In the rows, zero is written as 128.
Each named move below is a turn or a mirror, shown by a few rows before and after it. Which moves, in which order, take the first row of each later pair to the second? The first pair is answered.
C (before -> after):
[141 120 185 124 181 124 155 139 137 128 148 138  94 133 149]  ->  [ 97 103  87 107 133 135 141 146 105 141 125 123 133 196 116]
[104 136  79 139 119 110 137 115 138 148 117 100 147 171 130]  ->  [139 153 157 148 157 101 145 115 166 131 137 110 112 126 164]
[170 110 146 170 102 137 132  81 133 141 133 141 117 113 144]  ->  [150 103 104 162  80 135 129  78 121 150 120 133 134 141 135]
[141 138  79 175 149 119 137  83 125 128  72 111 153 172 141]  ->  [161 154 131 185 179 109 142  76 136 120  84 115 135 135 168]
U (before -> after):
[134 148 133 107  81 132 118 122 127 119 104 130 128 112 132]  ->  [125 138 134  97 113 132 145 147 113 141 118 121 112 162 134]
[123 126 131  77 130 144 143 163 110 128 143 150 106 103 106]  ->  [144 127 139 174 125 138 160 121 128 139 148 121 113 168 111]
[129 132 144 133 155 121 128 119 149 123 116 118 115 112 153]  ->  [126 132 147 117 159 119 131 132 142 126 120 122 112 113 152]
D (before -> after):
[142 150 119 200 121 117 137  90 161 132  95  93 151 115 140]  ->  [159 132 196 147 154 119 148 131 139 117 136 143 114  89 149]
[120 115 131 103 151 133 170 124 143 135 136  96 113 195 139]  ->  [137  87 150 107 119 145 163 122 119 127 162 133 121 188 113]
[120 109 105 121  80 134 102 143 103 122 133 156 157 121 105]  ->  [106 151  99 102 145 114 124 149 148 146  95 109 134 117 148]
Now pairs of rows:
Each pair is 2 to 4 moves apart.
[136 124  42 126  90 118 133 105 124 144 122 125 182 199  99]  ->  [141 178  59 129 135 102 122  89 188 137  82  94 166 115 148] => D D D U
[119  98 154  78 130 136 135 178  94 117 169 168 116 131 103]  ->  [ 90 142  83  78 163 115 137 167 129 145 106  95 125 134 130] => U U D U
[ 89 102 117 102  99 129 115 154  98 149 110 121 139 166  79]  ->  [113 138 132 165  79 126  87 104 146 126  90 107 148 102 103] => U U C D
[133 128 179  99 139 156 146 170  94 113 142 158  98 108 124]  ->  [115 116 108 125  97 163 144 158  79 125 125 138 128 178 101] => U U C U
[145 109 131 142  88 139 123 126 118 115 154 149 133 132 101]  ->  [122 151  99 122 120 123 114 119 160 123 111 106 130  95 132] => U U D U
[147 100 161 195  82 138 125  81 157 130 149 153 128 138 127]  ->  [119 120 161 116 188 123 161 135 167 171 123 106  86 158 156] => D U U
[137  96 191  85 126 128 150 169 114 103 165 152  92 118 149]  ->  [ 83 102  69  85  80 132 136 155 103 134 120 111 133 181 121] => C D D D
[130 128 182  82 171 124 141 167 115 132 149 138 100 121 142]  ->  [ 98 149 101 100 168 119 142 152 141 155 101  89 114 151 148] => D D C
[114 101 109 114 116 138 146 148  94 137 137 148 136 181 107]  ->  [111 157  90 157 133 121 138 105 155 137  92  89 136 141 139] => U D D D
[118 123 144 127 172 118 161 144 111 158 127 122 102 183 139]  ->  [100 159  86 131 137 111 121 119 150 149  75  95 137 124 145] => D U D C
[141 102 203 104 126 129 125 146  78 101 157 169 120  85 113]  ->  [123 169 122 165 125 113 120  85 153 120  78  80 142  74 147] => C U D U
[103 160 141 105 113 124 130 130 124 106 116 151 122  86 136]  ->  [ 96 148 104 117  84 133 133 120 108 116 122 146 139 132 115] => U U U D
[135 135 115 169 101 139  98  94 140 123 123 135 145 113 109]  ->  [147 141 167 162 160 129 129 116 148 143 140 122 110 122 138] => U D U C
[ 67 106  91  62 183 127 141 181 102 163  92  94 124 160 135]  ->  [ 93  73 109  74  79 149  84 158  78 104 119 168 164  82  97] => U D D U
[148 162 132 178 117 107 111 110 165 102 116 120 144  46 152]  ->  [162 156 159 206 152 101 158 125 158 127 142 100 120 125 162] => C U U C
[150 124 121 223  77 128 114  65 108 104 174 167 180 159 128]  ->  [ 90 171  43 186 151 107 138  83 146 151 104  88 165 190 157] => C D C
[105 172  89 108 126 121  87 117 147 115  83 120 139  50 130]  ->  [114 152  97 153 181 101 161 123 135 164 115  89 113 203 131] => U U U U
[107 156  90 155 130 119 127 141 156 150 131  98 123 143 114]  ->  [ 94 143  78 141 116 123 117 154 134 147 138 110 131 150  98] => U U D D
[140 117 180 138 197 109 157 139 120 117 143 145  90 133 153]  ->  [ 77 109  77  77 133 126 110 151  92 117 103 151 140 128 107] => C U U
[124 146 147 124 185 138 170 137 124 168 114 106 113 169 152]  ->  [121 107 142 107 136 157 152 146  80 160 141 149 135 192 112] => D D D C
[101 130 110  65 140 117 132 164  93 125 106 138 138 108 115]  ->  [123 134  97 165 148 106 160 120 121 145 106  93 140 183 130] => D D U
[151 143 178 107 176 125 136 119 145 139 124  95  91  99 166]  ->  [135 134 119 149 158 129 151 105 137 158 110  72 111 178 145] => D U U D
[154 153 138 196 139 124 130  93 163 134 132  94 125 148 153]  ->  [125 117 122  88  91 148  85 142 106 111 142 160 149  94 105] => C D D U
[146 151 175 129  93 117  94 120 168  76 149 127 132  29 127]  ->  [135 148 189 115 193 101 164 158 167 134 156  82  78 144 160] => U U C D
[160 107 190 150 155 134 152 142 118 134 164 140  84 138 149]  ->  [126  81 124 126 119 148 143 159  78 147 155 149 106 185 115] => C D D
[120  75  99 113  76 138 132 160  89 120 158 164 153 183  86]  ->  [107 161 126  92 195 105 147 151 177 135  94  90 102  97 170] => U U D C
[153 127 190 145 108 133 104 120 151 122 151 166 114 100 127]  ->  [106 146 148  91 172 118 125 146 169 161 111 110  99 134 151] => C U D C
[162 104 186 161 135 126 129 126 116 127 176 163 109 152 123]  ->  [160 148 168 193 148 115 128  98 161 127 138 121 116 123 152] => U U D C
[135 128 113 139  80 161 109  99 113 117 145 164 133 115 117]  ->  [105 125  77 119 100 156 123 115 107 148 129 136 137 168 120] => U D D D
[ 83 140  75  77 144 157 147 164 136 153 142  90 155 180  97]  ->  [141 152 167 157 182 142 174 133 173 149 165  88 114 166 140] => U C U U
[164 148 129 185 125 123 146 135 149 140 113 108 129 149 147]  ->  [164 134 175 125 143 131 151 177 125 140 142 144 105 131 137] => D U U
